In the data rows, 500 means zero.
Some points:
[411,413,457,501,612,411,454,558,698,587,474,352,438,663,393,593,418,741,653,482,411,415,661,606,651,462,638,445,412,496,600,491,585,492,665,529,559,700,525,470,316,636,466,536,357,460,631,597,230]
[542,481,386,561,554,365,663,456,548,246,304,475,599,377,604,518,522,451,507,543,383,370,601,628,588,433,450,346,510,626,478,559,500,393,471,458,256,661,567,510,457,272,556,681,633,635,504,537,534]
[399,797,553,751,562,529,426,527,329,683,482,398,538,400,394,470,480,576,510,323,530,274,452,432,396,516,703,404,531,446,480,662,481,713,655,425,336,546,381,533,427,370,519,440,506,661,307,385,703]
[515,433,666,389,402,633,541,459,457,350,781,532,576,527,507,537,621,535,464,571,470,667,492,828,508,759,524,549,344,634,252,501,592,791,379,360,266,490,739,548,564,407,435,298,297,421,435,350,439]
[556,490,559,588,539,419,568,552,403,490,579,294,503,511,682,550,809,593,356,447,478,450,696,373,467,424,446,421,773,643,577,617,382,602,426,477,617,538,495,532,515,471,335,568,416,296,611,434,567]
[486,471,481,263,579,567,190,629,456,297,465,392,700,567,528,478,606,505,641,204,483,574,407,211,622,696,479,559,551,652,503,430,694,413,393,476,559,470,524,662,551,324,502,513,378,703,383,406,367]
[361,356,530,691,559,493,368,817,561,382,402,540,422,385,752,507,492,377,574,417,490,662,499,628,557,514,736,705,614,562,541,470,465,530,346,373,514,328,388,338,432,405,479,331,303,426,386,722,545]
[672,487,661,688,511,519,578,449,498,631,407,403,574,585,481,485,302,359,604,627,594,595,804,451,412,529,404,500,537,480,434,585,536,475,459,286,682,468,553,687,390,493,651,477,409,656,692,556,493]
[452,451,724,370,504,711,536,498,429,470,454,634,433,395,531,559,283,531,526,222,563,451,833,461,424,399,495,691,439,512,531,323,588,341,340,286,225,531,338,416,737,872,364,670,517,590,504,228,371]
[594,198,411,464,337,590,522,498,483,590,465,495,357,339,370,426,757,541,578,511,533,379,495,425,431,331,730,643,423,295,536,505,585,634,409,522,585,521,640,588,455,412,621,498,604,608,494,596,399]
[527,486,627,612,550,410,245,549,362,621,439,517,465,444,366,344,684,623,527,829,452,549,359,487,596,447,479,471,353,434,552,360,725,444,348,357,647,638,457,515,618,614,342,694,539,422,405,670,724]
[273,416,574,305,464,582,416,497,482,556,587,416,431,380,531,524,418,512,570,688,544,614,564,269,384,327,307,468,449,419,648,699,489,150,554,559,424,618,421,452,516,291,459,286,398,408,275,605,576]
[468,374,477,484,570,715,245,380,573,497,480,408,637,676,570,439,404,430,256,603,637,367,324,490,348,510,383,525,534,516,629,448,458,594,575,426,283,265,611,296,390,610,438,508,576,573,677,682,569]
[389,585,574,377,335,413,429,519,407,607,501,791,568,493,491,222,515,533,615,462,559,283,515,576,752,752,419,702,468,713,516,498,304,490,681,380,400,480,667,344,646,456,544,416,473,346,788,533,541]
[589,381,577,515,367,278,509,323,447,411,575,275,417,558,499,438,389,515,502,468,533,599,333,469,744,319,586,601,572,525,285,585,578,509,696,449,535,508,323,438,488,582,533,513,706,441,479,500,439]
[564,488,479,590,738,507,485,426,492,540,316,533,495,518,556,541,594,549,453,386,533,360,569,691,478,459,271,621,438,545,376,400,311,484,674,626,555,475,439,760,496,377,454,464,581,456,301,501,431]
[398,505,688,457,369,438,366,462,571,543,443,497,498,584,420,605,405,558,607,484,553,432,627,276,392,522,401,280,492,561,352,292,596,472,389,740,553,325,654,196,589,292,619,573,633,315,259,448,459]
[523,609,397,460,599,609,343,608,487,525,263,532,173,476,412,448,594,464,461,720,522,495,525,310,629,585,541,292,585,549,311,623,413,548,476,685,329,498,533,625,661,788,522,326,526,548,632,497,404]
[588,523,599,682,499,499,488,534,730,560,719,416,620,303,250,237,470,452,496,445,558,565,341,625,401,402,564,406,512,592,576,431,471,255,447,727,533,529,425,527,455,657,622,434,444,561,682,456,385]
[457,528,561,432,515,309,583,434,510,664,408,536,273,526,488,485,623,488,432,384,345,689,484,541,346,590,522,518,618,422,552,562,450,359,677,384,398,285,694,693,361,570,650,747,505,439,353,538,465]
[420,453,562,593,459,548,478,414,473,474,231,451,471,698,523,620,584,371,380,449,356,474,261,569,492,422,493,491,462,378,498,615,358,489,351,468,531,715,481,477,505,449,560,562,348,349,577,314,443]
[418,449,286,583,335,531,701,530,552,341,615,681,374,643,368,636,476,585,428,459,521,389,413,352,384,447,506,434,512,659,382,516,694,377,530,340,613,387,228,734,510,475,418,585,439,379,684,701,604]
[477,806,376,598,444,359,487,260,536,390,608,715,320,511,745,559,493,519,730,484,670,584,432,546,192,569,436,600,504,428,681,716,441,531,279,589,717,673,593,379,417,568,281,426,836,644,519,572,316]
[500,536,516,625,353,542,572,469,584,339,329,557,758,293,601,498,497,561,463,687,525,440,574,536,387,652,444,583,594,518,515,446,649,491,702,693,700,625,438,528,330,734,735,447,407,565,410,327,649]
[323,456,275,481,595,354,726,490,479,600,491,359,576,525,436,358,370,710,478,470,383,481,375,530,559,438,492,497,662,485,374,325,255,549,211,495,541,562,553,496,518,615,496,270,455,630,361,448,619]
[496,591,379,309,457,827,579,454,401,560,682,399,730,365,410,736,452,433,550,496,452,520,500,749,763,705,545,430,303,417,622,739,328,589,455,557,684,126,441,332,627,640,514,731,612,540,479,559,532]
[588,472,597,656,704,702,663,464,544,312,577,573,378,626,489,472,531,581,395,528,174,581,496,434,507,481,446,558,576,152,465,497,539,421,649,511,523,508,606,415,583,343,465,470,500,595,637,431,558]
[904,432,344,407,556,524,642,445,287,513,532,546,388,618,441,265,377,327,417,436,641,506,534,500,460,570,663,336,540,543,426,458,537,479,643,502,598,729,461,306,438,493,371,529,431,356,272,590,454]
[785,542,525,459,446,299,644,665,572,576,558,635,593,648,511,665,451,514,559,551,569,422,415,445,594,377,529,652,515,486,532,575,487,455,472,794,273,475,460,643,399,505,427,570,399,549,483,508,657]
[391,628,263,303,424,282,449,458,540,684,645,500,615,346,448,697,447,233,204,547,412,525,664,470,578,713,580,529,224,424,583,338,678,503,442,543,626,362,505,517,493,221,314,345,720,373,663,274,459]
[355,586,584,322,399,577,532,557,610,451,559,652,660,604,565,574,554,425,388,637,659,671,522,536,574,367,488,268,505,420,702,336,240,772,627,392,530,425,358,464,527,515,518,503,600,689,481,658,404]
[579,577,312,484,662,458,573,619,498,510,630,496,419,415,636,514,383,408,676,438,469,617,234,557,384,282,301,475,446,467,491,400,590,658,579,589,407,541,500,580,590,544,793,590,455,364,639,378,662]
These points spread out most along one direction. How many in every 100 of the points above lie lower along it than each point below? Round to a whole number. More than half of the points above lie lower than the first one.
[486,471,481,263,579,567,190,629,456,297,465,392,700,567,528,478,606,505,641,204,483,574,407,211,622,696,479,559,551,652,503,430,694,413,393,476,559,470,524,662,551,324,502,513,378,703,383,406,367] --> 25
[589,381,577,515,367,278,509,323,447,411,575,275,417,558,499,438,389,515,502,468,533,599,333,469,744,319,586,601,572,525,285,585,578,509,696,449,535,508,323,438,488,582,533,513,706,441,479,500,439] --> 94
[361,356,530,691,559,493,368,817,561,382,402,540,422,385,752,507,492,377,574,417,490,662,499,628,557,514,736,705,614,562,541,470,465,530,346,373,514,328,388,338,432,405,479,331,303,426,386,722,545] --> 31
[391,628,263,303,424,282,449,458,540,684,645,500,615,346,448,697,447,233,204,547,412,525,664,470,578,713,580,529,224,424,583,338,678,503,442,543,626,362,505,517,493,221,314,345,720,373,663,274,459] --> 3
[477,806,376,598,444,359,487,260,536,390,608,715,320,511,745,559,493,519,730,484,670,584,432,546,192,569,436,600,504,428,681,716,441,531,279,589,717,673,593,379,417,568,281,426,836,644,519,572,316] --> 28
[588,523,599,682,499,499,488,534,730,560,719,416,620,303,250,237,470,452,496,445,558,565,341,625,401,402,564,406,512,592,576,431,471,255,447,727,533,529,425,527,455,657,622,434,444,561,682,456,385] --> 81
[588,472,597,656,704,702,663,464,544,312,577,573,378,626,489,472,531,581,395,528,174,581,496,434,507,481,446,558,576,152,465,497,539,421,649,511,523,508,606,415,583,343,465,470,500,595,637,431,558] --> 78
[398,505,688,457,369,438,366,462,571,543,443,497,498,584,420,605,405,558,607,484,553,432,627,276,392,522,401,280,492,561,352,292,596,472,389,740,553,325,654,196,589,292,619,573,633,315,259,448,459] --> 19
